In the rows, 128 means zero.
Rotation paths and how fast each direction turns (degrees a step)
Each turn is a multiple of 5 degrees from 10 to 175, or 0.
Each row of a path follows its step; steps can be skipped.
Path 1:
step 0: [140 129 117 129 134 113 129 120 132 122 119 131 133 117 141 130 130 127
 134 127 120 127 124 125 121 133 118 130 124 139 120 117 130 123 122 133
 119 128 129 132 130 128 123 123 125 125 132 133 135 122 140 130 128 134
 123 124 122 131 144 129 133 122 130 128 134 121 131 126 116 125]
step 7: [125 137 122 123 119 118 129 131 137 127 138 111 133 124 137 125 126 127
 135 135 133 131 125 119 117 120 132 130 135 128 132 131 138 135 128 128
 127 129 131 119 134 121 114 132 126 126 127 127 131 131 138 124 121 141
 132 127 130 137 136 136 123 124 128 124 137 116 129 126 130 136]
step 8: [127 135 123 125 129 123 126 125 121 128 134 123 128 126 130 136 124 130
 137 128 122 129 124 115 129 131 122 128 116 125 135 127 142 129 133 125
 132 130 133 135 123 121 123 129 121 126 123 133 127 124 133 119 128 135
 122 127 125 141 141 150 127 114 126 127 136 136 137 136 128 125]
step 13: [132 124 128 135 129 123 131 126 119 126 139 128 133 131 124 129 133 118
 124 128 129 119 125 130 133 131 125 125 120 126 125 131 120 124 136 123
 141 134 138 132 124 116 129 150 125 124 128 128 122 134 127 121 131 140
 121 127 118 135 138 134 125 119 132 133 144 128 122 132 127 126]
step 14: [133 121 135 144 130 112 129 133 125 122 129 120 138 117 126 125 134 125
 128 124 132 131 127 136 125 126 119 129 134 133 130 139 126 129 129 118
 136 128 147 127 129 129 133 132 130 130 123 122 129 138 136 120 119 135
 121 121 140 133 127 127 119 121 130 133 130 123 129 135 130 122]
step 21: [142 141 123 124 132 125 129 124 128 122 126 124 138 128 130 130 126 126
 130 127 126 128 127 139 131 127 124 140 119 132 124 143 115 126 129 127
 139 138 137 130 131 123 126 135 125 115 140 131 127 116 142 124 125 125
 124 131 131 121 139 124 121 134 134 126 129 129 122 130 124 128]
step 27: [121 126 108 110 137 114 124 136 119 124 123 134 125 115 133 129 124 126
 130 132 120 129 123 127 121 135 131 128 129 130 127 118 126 124 131 127
 143 122 132 131 126 128 132 130 125 119 128 130 129 122 132 129 130 137
 128 120 127 118 123 135 123 117 127 123 122 128 133 133 134 127]
Speeds:
[129 127 127 131 128 129 128 130 129 127 129 126 127 128 129 125 129 126
 124 128 127 127 128 125 130 129 125 126 130 128 128 127 128 130 130 128
 128 128 128 130 129 129 127 127 129 126 129 127 129 127 126 129 125 128
 126 126 129 128 127 126 129 126 126 129 122 127 128 128 127 129] => 80
[127 129 129 130 127 127 127 127 131 129 126 126 130 127 128 131 130 130
 128 130 127 132 127 129 130 130 128 127 127 126 127 127 127 130 130 129
 128 125 129 130 126 128 126 128 128 125 127 128 130 129 129 127 126 126
 128 131 129 128 125 128 128 128 130 128 129 131 126 130 128 130] => 160
[127 129 129 128 127 128 130 127 129 129 128 126 128 128 126 127 130 128
 130 126 129 124 125 126 130 128 128 127 128 131 129 130 128 128 128 131
 128 130 127 128 132 129 129 128 129 128 128 126 127 131 129 126 127 127
 127 127 126 129 126 131 126 128 130 129 130 129 130 132 127 130] => 10
[128 129 130 128 126 127 127 130 127 128 128 128 126 125 130 129 128 128
 130 131 128 129 127 126 124 127 127 127 130 130 131 126 128 129 127 128
 127 128 129 127 128 133 126 127 128 128 131 128 130 129 128 127 125 127
 128 128 127 127 128 128 128 128 127 127 130 128 128 128 126 125] => 95
[128 129 128 130 125 124 127 128 129 125 128 129 127 127 130 126 130 128
 128 126 127 128 128 130 128 126 128 130 127 127 127 127 132 130 127 128
 123 129 126 128 127 128 128 129 126 128 128 126 126 127 128 126 129 129
 125 130 130 131 129 130 126 131 126 129 127 129 128 129 127 127] => 45
[127 130 132 127 129 126 125 127 126 128 127 130 128 126 127 130 129 128
 127 128 128 125 127 128 128 125 126 128 128 128 127 128 129 127 128 128
 128 124 128 131 127 129 130 128 127 128 125 127 128 126 130 126 128 130
 132 126 129 130 126 126 129 128 128 127 125 127 131 129 126 128] => 135
Path 2:
step 0: [132 136 135 130 138 130 123 138 133 131 123 123 140 137 134 133 128 128
 121 126 135 128 124 131 133 126 126 138 129 131 135 124 115 128 126 135
 130 125 137 124 128 135 128 132 133 132 144 115 133 130 138 129 132 136
 128 129 135 135 123 130 125 124 121 129 131 125 134 120 131 121]
step 5: [126 123 129 123 133 141 136 129 120 123 128 123 133 132 126 133 132 124
 124 126 131 136 133 127 127 137 120 125 123 123 122 120 129 137 128 130
 131 126 131 141 122 120 130 130 138 133 137 129 128 131 129 126 142 128
 133 131 133 136 124 145 133 123 131 125 130 127 130 127 130 144]
step 6: [128 128 126 132 129 120 128 121 125 124 126 125 132 137 127 131 115 119
 124 138 135 121 137 125 132 125 119 128 123 130 122 133 119 122 128 135
 126 136 133 126 130 130 123 138 129 120 128 127 128 131 133 125 131 124
 122 130 125 126 126 136 125 117 129 128 127 120 134 142 118 143]
step 7: [131 123 128 124 129 136 127 127 125 123 125 133 128 127 132 128 119 118
 115 126 126 128 129 128 135 135 127 124 134 120 125 127 125 118 127 122
 117 127 131 121 135 130 120 132 120 124 136 116 134 133 132 129 115 126
 133 130 138 117 120 134 121 121 136 127 128 138 131 122 130 128]
step 8: [128 125 130 127 135 133 136 131 126 123 123 130 134 119 125 144 131 127
 128 129 126 129 115 131 124 124 127 126 130 125 136 133 121 120 131 119
 136 122 138 125 129 136 128 134 129 129 132 125 132 134 114 138 130 128
 125 128 141 131 127 141 138 125 124 120 124 134 129 134 122 129]
step 16: [127 132 126 126 132 138 124 139 121 129 117 118 132 117 131 123 118 130
 133 125 130 119 126 129 137 119 130 137 124 129 136 122 127 122 126 126
 137 139 125 135 127 137 126 130 124 130 122 136 128 129 125 140 136 133
 128 130 137 120 132 132 129 132 135 126 126 130 117 130 136 123]
step 17: [132 129 122 131 132 132 130 127 135 128 123 129 129 130 120 131 132 129
 128 122 131 122 135 125 132 137 132 138 125 132 137 124 131 125 129 122
 134 119 116 129 126 134 127 132 128 132 134 131 120 123 120 134 121 124
 120 132 121 135 119 136 121 125 130 138 131 116 113 131 141 133]
Speeds:
[130 127 128 131 128 130 130 129 127 127 127 127 125 130 132 127 126 130
 127 127 129 128 128 127 128 129 129 129 130 127 132 130 128 128 128 128
 129 129 128 128 129 128 131 127 128 128 130 131 131 128 131 129 130 129
 128 130 125 129 129 129 126 126 125 129 130 126 128 127 129 129] => 20
[126 127 127 127 127 126 130 126 129 129 128 124 129 131 129 129 125 128
 131 131 126 126 125 125 127 127 129 130 127 129 130 133 126 130 126 128
 128 128 128 127 129 130 127 129 132 128 128 128 129 127 126 128 127 128
 128 128 129 130 128 128 128 129 128 128 126 128 129 129 129 128] => 170
[126 128 129 130 128 129 129 130 130 128 128 127 127 127 129 126 129 128
 128 129 130 130 125 129 129 130 127 128 127 126 128 127 124 129 128 128
 129 127 130 126 131 128 130 129 127 129 129 128 129 126 127 127 129 131
 129 127 131 126 126 126 131 132 126 127 130 131 128 129 130 127] => 95
Path 3:
step 4: [128 129 126 135 124 135 125 127 124 136 118 133 121 127 134 111 135 135
 124 125 142 129 124 124 129 131 123 130 126 129 136 115 122 141 128 134
 124 133 121 136 123 132 132 124 127 119 127 123 134 124 108 126 132 122
 122 126 129 127 125 137 133 121 121 123 125 128 129 130 115 129]
step 9: [123 127 130 122 110 136 129 132 137 123 134 122 118 126 128 130 136 128
 134 130 134 131 128 130 126 130 112 129 125 120 132 121 142 134 140 130
 132 130 128 127 126 128 124 131 135 128 132 131 139 115 134 136 129 124
 133 130 121 115 127 133 131 121 131 126 134 129 124 132 115 118]
step 11: [134 135 131 129 129 132 125 127 129 116 120 134 135 128 129 130 130 123
 133 128 141 136 122 126 133 136 131 124 133 117 131 123 125 120 114 130
 140 116 119 126 127 112 129 131 122 134 138 129 125 131 125 129 130 141
 122 132 141 130 136 131 136 127 129 131 139 132 121 126 126 124]
step 17: [125 120 121 124 119 134 128 134 136 126 120 120 136 137 110 119 126 123
 122 129 136 132 129 125 138 127 115 133 124 127 130 129 127 138 138 129
 124 128 130 131 132 131 131 119 119 122 134 131 140 131 125 124 133 125
 125 126 119 131 133 124 135 124 124 124 126 127 116 140 134 119]
step 20: [131 130 121 128 118 129 130 132 141 120 136 119 123 132 126 124 125 131
 126 131 141 116 129 125 133 132 134 122 134 140 145 118 122 119 129 138
 118 122 125 131 132 136 127 134 137 132 123 121 126 119 127 130 118 134
 126 128 124 128 132 132 129 122 118 128 133 122 126 121 122 128]
step 23: [127 125 121 128 145 133 134 128 117 133 131 135 121 127 122 118 122 128
 138 124 124 122 131 110 128 138 139 128 129 129 124 134 123 130 120 138
 122 122 129 135 130 127 147 123 127 128 128 126 117 133 127 130 123 130
 121 126 127 133 134 124 124 121 137 132 129 132 127 129 122 119]
step 24: [121 120 126 131 135 138 125 126 139 122 127 128 116 138 126 140 134 119
 132 139 130 147 129 131 123 131 123 122 127 120 138 127 129 120 127 132
 126 131 128 129 133 115 125 131 133 132 123 132 127 127 123 127 131 127
 126 146 126 116 122 125 131 124 132 133 126 130 120 125 127 133]
Speeds:
[127 127 130 129 129 130 127 130 131 129 127 127 128 127 127 128 126 127
 124 127 128 129 127 129 129 125 130 131 129 129 127 130 129 130 127 127
 128 129 128 128 123 128 125 126 127 131 128 131 129 127 128 124 127 129
 126 126 129 130 128 128 128 125 128 129 128 128 129 127 128 129] => 25
[128 130 129 126 127 129 127 127 130 129 128 127 127 126 129 125 127 129
 129 130 132 125 126 129 129 128 128 127 129 129 130 128 130 130 129 128
 131 131 127 126 128 130 129 129 126 127 130 129 126 128 129 128 130 129
 130 127 130 129 128 132 127 129 127 129 125 128 129 126 126 130] => 65
[128 127 129 127 130 129 128 127 130 127 129 127 128 131 126 127 128 127
 129 131 127 127 129 127 130 129 129 130 124 131 128 126 129 128 127 127
 129 127 129 128 126 125 129 129 126 127 127 127 126 131 126 125 129 130
 130 128 128 126 124 129 130 130 129 128 129 129 128 126 131 128] => 60
Path 4:
step 0: [118 131 128 128 133 120 130 127 129 123 139 132 126 133 128 121 134 131
 126 129 134 130 131 129 128 147 124 144 119 119 123 130 120 135 125 128
 127 140 125 134 139 127 135 129 133 128 128 127 135 135 119 131 123 130
 132 127 133 125 130 128 121 117 131 121 137 129 137 133 123 132]
step 2: [126 128 125 128 128 124 124 124 128 128 138 117 124 133 136 124 121 115
 126 127 117 124 136 133 136 134 129 135 123 120 126 125 131 141 122 128
 120 130 130 132 144 136 127 115 123 131 126 133 123 133 125 136 137 135
 122 126 131 130 129 126 124 121 128 119 123 135 130 117 132 129]
step 3: [126 136 124 128 136 132 124 126 123 116 132 126 117 132 136 124 137 136
 117 124 135 127 131 130 126 127 131 123 122 115 126 134 125 125 129 116
 124 129 125 128 135 133 134 129 133 128 116 115 137 126 126 137 134 131
 128 130 127 126 124 121 130 121 118 127 130 138 126 126 119 116]
step 13: [128 126 125 125 125 122 122 125 126 141 128 120 130 130 134 130 119 134
 122 130 131 134 141 119 136 125 133 128 131 123 128 129 118 131 117 122
 127 133 130 134 139 132 134 116 128 122 128 127 120 128 128 144 138 136
 124 123 129 131 129 122 122 125 123 121 126 125 119 124 117 131]
step 15: [125 124 131 127 130 133 129 113 126 131 128 124 117 136 142 129 130 129
 114 131 138 134 125 126 121 132 130 126 134 121 129 131 117 135 134 117
 123 134 127 130 125 120 135 121 130 125 126 127 128 131 114 140 132 128
 133 128 128 121 131 124 133 119 128 122 135 122 124 131 138 133]
step 18: [124 133 119 127 133 126 123 115 128 122 137 131 125 132 120 123 123 125
 119 134 135 126 137 134 137 136 124 129 128 107 130 136 123 131 127 123
 133 126 127 132 133 120 131 126 131 128 133 133 135 131 128 128 127 135
 140 133 131 119 124 122 129 121 120 130 120 121 131 120 135 121]
step 21: [127 129 128 124 136 126 122 118 135 132 130 126 117 133 143 114 123 133
 125 122 133 129 134 134 142 133 135 116 129 118 127 128 130 125 123 120
 133 128 123 139 137 133 128 119 127 123 122 121 124 125 122 137 129 130
 123 120 130 136 126 125 133 127 126 120 120 125 127 124 133 131]
Speeds:
[128 129 128 129 125 128 132 131 126 127 128 129 128 127 129 131 125 128
 127 128 125 130 129 129 129 126 129 126 127 129 128 129 127 127 130 129
 128 127 126 130 130 128 129 126 125 128 129 128 128 129 128 129 130 130
 126 126 129 130 128 127 126 130 129 127 127 128 129 128 126 124] => 100
[131 128 128 127 126 129 129 129 127 126 129 126 128 130 128 127 127 130
 129 125 128 124 125 129 127 130 125 129 129 130 129 127 128 128 128 129
 129 129 128 129 128 128 129 126 129 129 128 127 126 129 129 126 130 126
 128 129 129 127 126 126 129 128 131 123 130 126 128 124 128 128] => 145
[128 127 129 127 131 128 128 132 130 131 128 130 126 126 127 127 130 128
 130 130 126 128 128 129 128 128 128 127 127 124 130 126 129 125 127 127
 128 132 127 129 130 128 128 128 127 130 126 127 127 126 127 129 128 129
 132 128 130 127 129 126 129 128 128 128 129 128 126 126 127 126] => 100
[127 130 127 127 128 128 128 128 129 126 128 128 129 126 127 127 128 129
 128 128 130 126 130 128 129 130 130 125 129 129 125 125 129 127 129 127
 130 126 128 130 129 128 130 126 127 129 129 126 131 126 131 128 128 126
 130 130 127 132 127 126 128 129 126 128 130 129 126 129 125 132] => 140
[127 127 129 128 130 128 129 129 130 129 124 126 126 129 129 127 128 131
 129 127 127 128 127 129 129 131 127 129 130 129 127 129 129 128 126 126
 125 127 128 132 128 128 128 128 127 126 130 128 128 129 127 129 129 129
 124 129 128 129 129 131 126 129 127 126 132 127 124 131 130 127] => 175
